The rows below come in pairs that one turn or mirror swaps. Which row does each named row swap with?
The rows were stretched afterwards, more along some directions than others.
Nota: -3.491  0.563  0.159  1.700  -2.563  -0.212  1.185  -1.479  2.414  2.288  3.504  -1.786  -3.824  0.913  0.214  -2.561  -1.938  -1.077  -1.054  1.708  2.262  0.418  1.350  2.533  0.765  0.754  1.666
Mam: -0.960  -1.276  -1.192  -1.623  1.143  0.407  -0.057  -3.516  1.908  -1.606  1.565  -3.111  0.603  0.443  -3.206  0.503  0.050  2.387  0.238  5.351  1.027  1.369  -0.892  -0.051  -1.068  -1.949  3.413
zus: 1.203  -2.588  -0.536  -2.858  -2.951  -0.787  -1.303  1.513  0.042  1.880  -0.552  0.685  -0.677  -0.490  2.441  -0.449  -0.275  -1.729  1.908  2.171  -1.040  -0.869  -3.065  -0.300  0.550  -0.786  2.124
sote: -0.163  -0.284  -0.592  3.923  1.314  0.697  -0.418  -0.907  -0.469  0.211  -1.954  -0.691  3.362  3.000  -0.437  -1.055  0.655  2.482  3.085  0.133  1.674  1.395  0.700  -0.515  -0.372  1.636  -0.892
gak: -1.904  2.926  -0.040  -0.936  1.723  3.590  0.550  1.484  -1.675  0.714  -0.806  -0.958  -0.949  0.884  -0.192  -0.376  -4.260  -2.254  -0.745  1.561  1.662  -3.848  -1.727  -0.665  1.353  -0.318  1.168
votam: -0.779  -3.158  0.744  2.055  1.394  -0.467  0.416  -1.515  1.079  1.576  2.871  -0.804  2.145  0.281  0.839  -0.477  0.176  0.813  -0.054  1.432  -1.416  1.687  0.182  -1.938  1.820  -0.748  1.728
vika: -2.992  -0.536  -2.586  -1.505  -0.442  0.780  0.723  -3.571  2.546  -2.503  2.806  -2.777  0.112  -0.662  -2.242  0.879  0.283  1.943  -0.935  4.832  1.018  1.271  -2.135  0.393  -0.872  -2.497  4.030
Pav: -3.266  -1.314  0.202  -0.128  0.297  -1.768  -1.314  -1.108  -0.828  -1.047  -2.737  -1.019  -0.477  0.212  0.533  0.506  -2.515  1.764  -2.491  -0.020  1.496  -1.925  1.338  1.335  -2.748  -0.455  -3.851
galid: 0.503  -0.383  1.063  1.602  -0.356  -1.087  -3.671  -0.271  -0.378  0.937  -1.536  -0.990  0.671  -5.423  -1.688  -2.976  -3.017  2.525  0.712  -2.187  2.540  -2.178  1.256  -2.203  1.742  0.286  -0.558
vuvo: -3.211  -0.416  -0.628  -0.160  0.026  -2.383  -0.096  0.593  -1.195  0.241  -2.677  0.523  -0.534  -0.512  1.962  -0.151  -2.076  0.154  -2.604  -0.737  1.653  -1.500  1.828  1.586  -2.592  -0.159  -4.083
Mige: 1.799  0.134  -0.462  -1.483  -0.123  -1.479  -0.304  1.523  -4.977  -0.078  -1.851  -2.068  -1.847  -0.297  3.505  -0.235  -0.916  -0.422  -0.844  -0.951  0.236  -3.083  0.914  0.242  1.513  -0.482  0.643
mev: -0.794  -0.423  -0.584  0.218  -3.294  1.371  -3.470  0.082  -0.468  -2.358  0.070  -2.524  -3.044  -2.396  0.084  -0.590  -1.311  0.897  1.084  2.828  3.981  -2.098  -2.735  3.793  3.592  0.252  -0.630
galu: -1.710  -0.528  -0.271  1.604  -3.160  1.659  -3.525  -1.178  -1.064  -2.648  0.036  -2.458  -2.651  -2.258  -1.483  -0.237  -1.481  0.383  0.673  2.082  4.830  -2.539  -2.055  4.013  3.267  1.430  -1.759
vifa: -3.911  -0.934  -0.703  0.890  1.209  -2.278  -0.536  -0.715  0.216  -0.417  -2.139  -0.617  0.592  -0.118  0.558  -1.065  -1.669  1.150  -2.248  -0.644  1.909  -1.217  2.068  0.725  -3.159  -0.580  -4.194
kada: -0.327  -0.067  -2.415  2.247  2.937  2.622  0.222  -0.847  0.070  -0.249  -1.876  -0.448  5.707  3.085  -0.714  0.478  -0.075  2.135  3.342  1.691  1.742  1.194  0.411  -1.701  -0.161  0.563  0.011
Pel: -0.555  0.434  0.363  -2.057  -0.719  2.346  -1.089  -1.098  1.441  0.295  0.283  -2.136  0.011  -2.754  -2.256  1.118  0.350  -2.227  -1.596  3.945  0.984  -1.515  -1.900  -0.246  -0.708  -0.518  0.052
rumu: 3.538  -0.153  -0.241  -0.335  -0.779  -1.020  -3.829  -0.379  0.546  -0.452  -2.254  -0.360  -1.642  -1.158  -2.561  -1.510  1.134  -1.002  1.250  1.859  2.375  0.246  0.997  0.093  -1.060  -0.869  -1.293
vosar: -3.256  -0.785  -0.220  1.395  0.163  -2.687  -0.635  -0.836  -0.201  -1.415  -2.457  -1.215  -0.221  0.267  0.973  -0.710  -1.514  0.987  -2.372  0.382  1.670  -1.249  1.602  1.846  -2.294  -0.178  -5.287
Nesu: 0.732  2.537  -0.084  0.880  1.455  1.097  2.354  -0.727  0.877  0.802  -0.103  0.328  -1.267  1.941  -1.926  -1.271  -1.576  -1.210  -1.626  1.196  0.300  -1.095  0.168  -0.117  0.765  -1.475  -0.260
Nepiv: 1.741  1.272  -0.138  -1.096  -1.955  0.045  0.586  1.100  0.261  -0.054  -2.832  -1.042  -2.692  1.313  2.604  0.277  -1.803  -2.679  -3.921  1.418  -1.019  0.270  -3.264  3.258  -0.043  -2.071  -1.549
kube: -0.734  -0.536  -3.755  1.354  1.816  1.280  0.314  2.023  -1.988  -0.518  1.358  -0.846  -0.207  2.096  2.182  -1.369  -1.023  1.084  2.752  -0.060  2.353  -1.724  0.356  -0.910  2.380  -2.506  4.014
foz: -0.749  -1.592  -2.565  1.858  1.812  1.254  -0.738  0.447  -1.874  -1.308  1.665  -1.254  0.269  0.616  0.595  -0.784  -1.051  2.259  3.650  -0.450  3.139  -1.823  1.043  -1.257  2.579  -2.020  3.883
Gibu: 0.546  2.191  -0.048  1.447  2.988  0.736  3.074  -0.808  0.241  0.746  -0.413  -0.455  -0.616  3.235  -1.247  -1.096  -1.471  -1.061  -0.668  0.540  0.355  -1.543  1.515  0.321  1.061  -1.784  -0.117
dok: -2.847  1.411  0.140  -0.824  2.069  3.037  0.280  1.290  -2.340  0.384  -1.376  -0.491  0.711  0.221  -0.126  0.384  -3.002  -1.196  -1.469  1.586  0.692  -4.142  -1.504  -0.604  1.208  0.862  0.295
felob: -0.098  0.380  0.761  -1.703  -0.890  1.943  -1.220  -0.905  1.517  1.103  0.299  -1.838  -1.385  -2.240  -1.813  0.246  0.529  -2.618  -1.580  4.115  1.153  -1.316  -1.322  0.450  -0.062  0.143  -0.027
zimo: -1.591  -2.029  -0.143  1.114  -0.083  0.513  0.004  -3.768  2.378  -2.178  4.966  -2.423  -0.347  0.469  -2.357  0.123  1.142  1.720  0.635  5.003  0.539  1.800  -2.135  0.108  -0.053  -0.958  2.342
fol: -2.428  0.977  0.075  -1.082  2.671  3.157  0.052  1.664  -1.907  1.432  -0.751  -0.007  1.085  -0.594  -0.590  -0.121  -3.641  -1.188  -0.336  0.885  0.997  -3.950  -1.491  -2.235  1.144  0.488  1.870
vog: -1.268  -3.366  -0.582  2.733  0.585  -1.144  0.083  -0.824  1.086  1.532  3.398  -0.836  0.067  -1.128  1.791  -2.502  -1.408  1.601  -1.153  1.099  -1.160  1.328  -0.180  -1.725  1.983  -0.220  3.392
beb: 1.773  0.893  -2.861  0.837  0.951  3.378  -0.651  2.684  2.270  -0.165  -0.533  -0.377  -0.412  0.604  2.857  -0.960  -0.234  -0.132  -0.549  -0.531  0.179  -0.446  -2.301  0.362  -0.282  0.113  -1.430
dovan: 0.881  -2.258  -1.134  -2.901  -2.416  -0.984  -1.851  2.051  0.685  2.391  -0.573  1.130  -0.949  -0.710  2.463  -0.451  -0.699  -1.781  1.242  2.316  -1.141  -0.125  -2.170  -1.569  -0.075  -1.371  2.489
mupa: 2.302  1.021  -1.251  -1.167  -1.975  0.001  -0.487  2.343  0.552  0.014  -2.416  -0.668  -4.044  0.439  3.697  -0.637  -3.261  -2.384  -4.708  1.224  -1.642  0.306  -3.397  2.718  1.053  -0.816  -0.460
Siz: 0.509  1.622  -1.294  -0.293  -1.238  2.434  1.090  0.609  0.370  -1.378  -1.017  -1.147  -2.250  1.533  2.261  1.419  -2.741  -2.283  -3.690  1.120  -0.886  -0.158  -3.784  2.335  1.348  -1.344  1.020
Bub: -1.591  -0.077  -2.096  0.596  3.477  1.435  -0.142  0.885  -1.921  -0.579  2.387  -0.263  0.586  0.901  -0.261  -0.574  -0.502  -0.348  3.961  0.318  3.652  -1.841  2.050  -1.094  2.386  -2.418  2.895
notol: -4.428  0.110  0.134  2.009  -2.557  -0.083  0.168  -2.109  2.929  1.846  4.267  -2.535  -2.977  0.390  -0.019  -3.050  -2.567  -0.029  -1.361  1.572  2.251  0.136  0.587  1.546  -0.044  0.371  1.544
Fas: -3.722  -0.766  0.223  1.985  0.072  -1.900  -1.009  -1.443  -0.800  -0.818  -1.896  -0.527  -0.841  0.479  0.513  -0.213  -1.780  1.276  -2.971  -0.096  2.191  -1.502  2.385  1.893  -2.618  0.093  -4.953
pul: 1.440  0.391  -0.819  -1.449  0.250  -1.151  0.633  2.876  -4.753  0.891  -1.824  -1.818  -1.551  0.545  4.138  -0.111  -0.564  -1.316  -1.387  -1.592  -0.880  -2.784  0.019  0.358  1.592  -0.183  0.372
selev: -2.816  1.303  0.200  -1.221  2.684  2.613  0.659  1.447  -2.011  1.016  -0.930  0.223  1.308  -0.789  -0.345  0.532  -3.464  -1.030  -0.478  0.483  0.549  -3.390  -0.620  -2.447  1.219  0.054  2.114
dilas: -0.163  0.075  -1.374  2.229  2.743  2.573  0.537  0.059  -0.680  0.279  -2.039  -0.155  5.493  3.335  0.209  0.469  0.447  1.573  3.166  1.033  1.219  1.257  -0.156  -1.401  -0.676  1.085  -0.572
kos: 1.049  2.011  -3.668  1.226  0.738  2.365  -0.127  2.713  1.036  -0.597  -0.715  -0.234  -0.800  0.924  3.210  -0.918  0.633  -0.280  -0.344  -1.408  1.004  -0.872  -2.393  1.065  -0.530  -0.506  -1.906
geto: 0.578  -3.448  0.713  2.626  1.819  -0.272  -0.107  -1.082  1.909  1.791  2.567  -0.665  2.288  0.481  0.466  -1.835  0.195  0.090  0.489  2.609  -0.510  1.777  -0.181  -2.038  1.022  -0.517  0.139
tode: -4.974  -0.197  -0.282  2.795  -2.706  0.326  -0.067  -2.082  2.357  1.977  4.758  -1.278  -3.384  0.489  0.076  -2.251  -2.106  0.042  -1.459  2.371  3.032  0.224  1.840  2.210  0.281  0.550  1.349
Senat: -0.460  -0.905  0.954  1.184  0.271  -0.807  -4.305  0.912  -0.188  1.954  0.057  -0.750  0.686  -5.334  -1.551  -2.377  -3.459  1.650  1.001  -1.677  3.277  -2.191  1.574  -2.573  0.479  -0.731  0.028
sigar: -3.957  -0.015  -0.224  2.533  -2.860  0.219  0.358  -2.317  2.376  1.605  4.040  -1.860  -3.102  0.114  -0.431  -2.348  -1.859  0.178  -1.362  2.492  2.312  -0.144  1.837  2.457  1.515  1.171  1.139
Matu: -1.535  -0.862  0.323  -1.246  0.596  0.936  -1.476  -2.000  2.314  0.262  1.103  -1.219  1.467  -2.889  -2.901  0.055  1.845  -0.445  -1.025  3.932  0.908  -0.488  0.003  -1.441  -1.116  -0.262  -0.132
Sofus: -1.541  -1.408  -1.545  -1.181  0.288  -0.085  0.276  -3.754  2.901  -2.207  1.650  -1.908  -0.106  1.098  -2.584  1.030  0.867  1.772  -0.496  4.932  0.310  1.815  -0.423  0.596  -1.492  -2.339  3.058
tope: -0.828  -0.176  -0.971  0.727  -2.573  1.492  -2.229  0.311  -1.000  -1.996  -0.627  -1.484  -2.231  -1.321  0.637  0.124  -1.577  -0.580  1.189  2.727  4.507  -2.599  -2.217  4.377  3.758  1.139  -1.817
Kas: 0.728  -0.975  0.642  0.478  -0.588  -0.498  -2.927  1.451  0.971  2.104  -0.001  0.090  1.182  -5.335  -0.949  -3.025  -3.252  1.183  1.532  -1.854  2.254  -1.083  0.886  -2.415  0.911  0.206  0.687
Fulir: 0.629  1.353  -1.609  -1.392  -1.576  1.270  0.610  1.140  0.765  -1.686  -1.080  -1.502  -2.182  0.613  2.647  0.007  -2.952  -1.709  -4.188  1.262  -0.989  0.783  -4.172  2.201  0.425  -1.252  0.676
Pogap: -0.359  0.255  1.716  1.803  0.243  -1.097  -1.944  0.029  0.905  1.541  -1.162  0.091  2.058  -4.531  -1.768  -2.850  -1.845  2.570  0.905  -2.472  1.639  -0.369  2.580  -2.128  0.271  0.940  -0.878
rogik: 2.478  0.093  -0.797  -2.455  -0.603  -2.091  0.098  3.400  -4.426  0.907  -2.437  -1.881  -0.958  -1.038  4.438  -0.433  -1.308  -0.880  -1.094  -1.794  -1.388  -2.705  -0.627  0.017  0.571  -0.773  1.004
Lun: 1.157  0.156  -0.491  -1.239  -0.145  -0.872  0.279  2.713  -4.708  1.211  -1.601  -1.033  -1.004  -0.013  3.675  0.698  0.131  -1.277  -1.011  -2.665  -1.037  -3.140  0.064  0.002  0.932  -0.061  0.332
Zanar: -3.192  -0.971  0.026  0.950  0.473  -2.670  0.169  -1.051  -0.558  -1.238  -2.506  -0.826  -0.167  0.251  0.902  0.252  -1.771  1.117  -1.737  -0.227  1.312  -0.810  2.111  0.965  -2.402  -0.508  -3.725
vava: 1.283  1.141  -3.370  0.872  0.594  3.245  -0.166  2.917  2.427  0.356  -0.303  0.152  -0.355  -0.207  3.471  -1.325  -0.553  -0.923  -0.580  -0.603  0.429  -0.271  -2.402  0.187  -0.542  0.123  -1.035
rubeg: -2.031  -0.165  -1.206  0.877  -2.285  2.114  -2.150  -1.227  -0.138  -2.893  -0.077  -2.788  -3.200  -1.228  0.154  -0.495  -2.064  0.077  1.158  2.791  5.111  -2.013  -1.991  4.889  2.552  0.943  -1.588
bage: -4.250  -0.439  0.608  2.605  -3.603  0.162  0.371  -2.095  1.054  1.706  4.610  -1.861  -3.537  0.323  0.385  -1.762  -1.709  -0.052  -0.617  1.816  2.275  0.368  0.631  1.929  0.775  1.524  1.283
mogu: 0.683  -3.335  -2.224  -3.421  -3.378  -0.390  -3.185  2.305  -0.177  1.674  -1.461  0.730  -1.522  -3.138  2.187  -1.112  -1.731  -0.333  0.789  2.448  -0.126  -1.565  -3.123  -0.893  0.806  -0.716  3.496
Dif: -2.699  -1.516  -1.541  -0.715  1.030  0.735  0.756  -3.943  1.409  -2.402  3.285  -2.193  0.350  1.303  -2.607  1.469  0.987  2.029  -0.132  5.399  1.337  1.217  -0.691  0.204  -0.686  -2.407  3.044
mil: -4.250  0.307  -0.212  2.892  -2.871  0.289  0.161  -2.018  2.244  0.920  3.894  -2.851  -3.410  1.179  0.012  -2.603  -1.937  -0.121  -0.918  2.367  2.707  0.323  0.621  2.295  0.107  0.587  0.583
didid: 0.506  1.653  -3.928  1.116  0.951  1.545  0.055  3.166  2.205  0.283  -0.557  -0.159  -0.808  -0.319  3.906  -1.671  -0.901  -0.991  -0.102  -1.387  1.619  -0.350  -0.843  0.905  -0.776  -1.813  -1.030
sep: 1.092  2.246  0.913  1.562  2.218  0.830  2.151  0.253  -0.134  1.393  -1.366  -0.171  -0.269  2.059  -1.162  -1.752  -1.469  -0.788  -0.733  0.245  0.048  -2.104  -0.574  -0.515  0.636  -1.122  -1.645
dekis: 3.324  -1.144  -2.016  -0.288  -0.375  -1.156  -3.421  0.234  -1.230  -0.677  -2.506  -0.431  -0.578  0.199  -0.920  -1.016  1.986  0.692  2.463  1.491  3.036  -0.193  0.923  0.369  -0.963  -1.630  -1.207
pur: -3.852  -0.801  0.060  0.768  -0.048  -2.232  -0.248  -1.473  -0.197  -1.643  -2.163  -1.233  -0.838  -0.022  0.538  -0.265  -1.157  1.607  -2.660  0.118  1.241  -2.010  2.216  1.803  -1.779  -0.350  -4.266
befib: -1.254  0.002  0.585  -1.829  -0.421  2.143  -1.716  -1.210  2.449  1.766  1.248  -1.791  -0.048  -3.061  -2.051  -0.076  -0.400  -1.872  -2.001  3.749  0.719  -1.503  -1.296  -1.317  -1.350  -0.792  0.775
Vus: 0.640  -0.492  2.193  1.111  -1.084  -1.051  -3.393  0.067  -0.199  1.488  -0.390  -1.111  0.966  -4.677  -1.188  -1.671  -2.870  2.348  0.675  -2.156  1.509  -1.210  0.706  -2.852  0.471  0.447  0.511
Pegon: -4.183  -0.048  -0.039  1.392  -2.514  -0.281  -0.290  -2.574  2.283  1.873  2.985  -2.637  -3.770  0.508  -0.590  -2.991  -3.005  0.336  -1.363  2.660  2.815  -0.554  1.744  2.032  0.200  0.340  1.890
Zagon: 0.807  3.479  -0.257  -0.633  2.571  0.418  2.840  -0.073  0.642  0.604  -1.397  0.472  1.127  1.588  -1.650  -0.619  -1.679  -2.000  -1.351  0.495  0.520  -0.631  -0.210  0.257  -0.465  -2.474  -1.016
ven: -1.621  -1.093  -0.734  1.789  -3.022  1.798  -2.993  -1.605  0.423  -2.980  1.220  -2.773  -2.174  -2.010  -0.759  -0.556  -1.841  1.008  1.309  2.711  4.926  -1.788  -2.972  4.055  2.829  1.398  -0.862
vob: 0.248  2.360  -0.248  0.683  1.866  2.048  3.025  -1.042  1.442  -0.772  -0.506  0.086  -0.196  1.059  -2.136  -0.703  -1.240  -0.799  -0.752  0.406  -0.191  -1.646  -0.895  0.191  1.899  -1.160  -0.767
luto: 1.351  -1.676  -0.531  -2.901  -3.068  -1.011  -1.753  1.931  0.576  2.019  -0.568  1.990  -1.421  -0.475  2.181  -0.760  0.211  -1.501  1.600  3.003  -0.671  -0.390  -1.341  -0.438  0.911  -1.052  2.313
Besib: -0.953  -1.538  -0.499  0.535  -2.594  1.704  -2.694  -1.403  -1.893  -3.850  -0.595  -3.342  -1.311  -1.384  -0.608  0.811  -1.375  0.881  1.752  2.331  4.599  -1.950  -2.668  3.944  2.431  1.325  -1.767
Tiz: 0.818  0.505  1.793  1.772  0.008  -0.861  -2.439  0.512  0.242  1.226  -1.358  -0.650  2.312  -4.011  -1.627  -1.887  -2.821  1.797  1.084  -2.089  2.465  -1.204  1.280  -1.797  0.318  -0.137  -1.214
mubu: 1.685  -0.243  0.007  -1.460  -0.805  0.017  -0.224  2.540  -5.405  0.729  -2.151  -2.556  -1.104  -1.153  3.185  0.072  -1.261  -0.622  -0.545  -1.832  -0.101  -4.092  -1.091  0.038  1.931  -0.643  0.591
topop: -0.254  -0.284  -3.093  1.229  0.998  1.258  -0.794  1.446  -2.037  -0.737  1.945  -0.003  -0.447  0.670  0.883  -1.320  -0.574  1.173  3.999  -0.611  2.929  -1.656  0.552  -1.375  2.362  -2.095  3.186
zunob: 1.098  -2.063  -1.761  -2.472  -1.989  -0.810  -2.218  3.101  -0.806  3.138  -1.118  1.350  -1.171  -0.170  3.034  -0.143  -1.254  -2.038  1.906  2.190  -0.145  -1.027  -1.505  -1.004  -0.153  -1.223  2.621
ger: 3.571  -1.346  -1.722  0.164  -0.948  -1.105  -3.068  -0.431  0.448  -0.505  -3.095  -1.124  -0.682  0.182  -0.775  -1.348  1.259  0.424  0.884  1.480  1.760  0.103  0.026  -0.289  -1.647  -2.103  -0.915
Mekar: 1.205  -3.174  0.452  1.986  2.482  -0.615  -0.662  -0.110  1.508  2.893  1.260  0.042  2.183  0.347  0.489  -1.228  -0.103  0.363  -0.415  2.377  -1.043  1.451  0.901  -2.249  0.602  -0.607  1.448
dozo: 4.219  -0.536  -1.561  -0.087  -1.462  -0.684  -3.261  0.339  0.262  -0.480  -3.732  -0.549  -1.416  -0.403  -1.141  -1.334  0.458  -0.033  1.385  1.585  2.798  -0.300  0.513  0.999  -0.244  -1.527  -0.849
rokor: 0.052  0.512  -1.941  3.031  2.331  1.295  -0.092  0.221  -0.269  1.020  -1.179  0.053  4.763  2.904  -0.154  -0.466  0.546  2.078  4.126  0.855  1.776  1.207  0.402  -2.368  -0.691  -0.104  0.042

Swapped with notol: vosar
Swapped with vifa: mil
Swapped with luto: Mige
Swapped with foz: dozo
Swapped with Nesu: Dif
Swapped with Pel: fol
Swapped with Gibu: Sofus
Swapped with Kas: Besib
Swapped with ger: kube
Swapped with mogu: mubu
Swapped with pur: Pegon
Swapped with rumu: Bub
Swapped with felob: selev
Swapped with Zanar: Nota
Swapped with Zagon: zimo
Swapped with kada: beb
Swapped with dekis: topop
Swapped with tope: Vus
Swapped with befib: dok

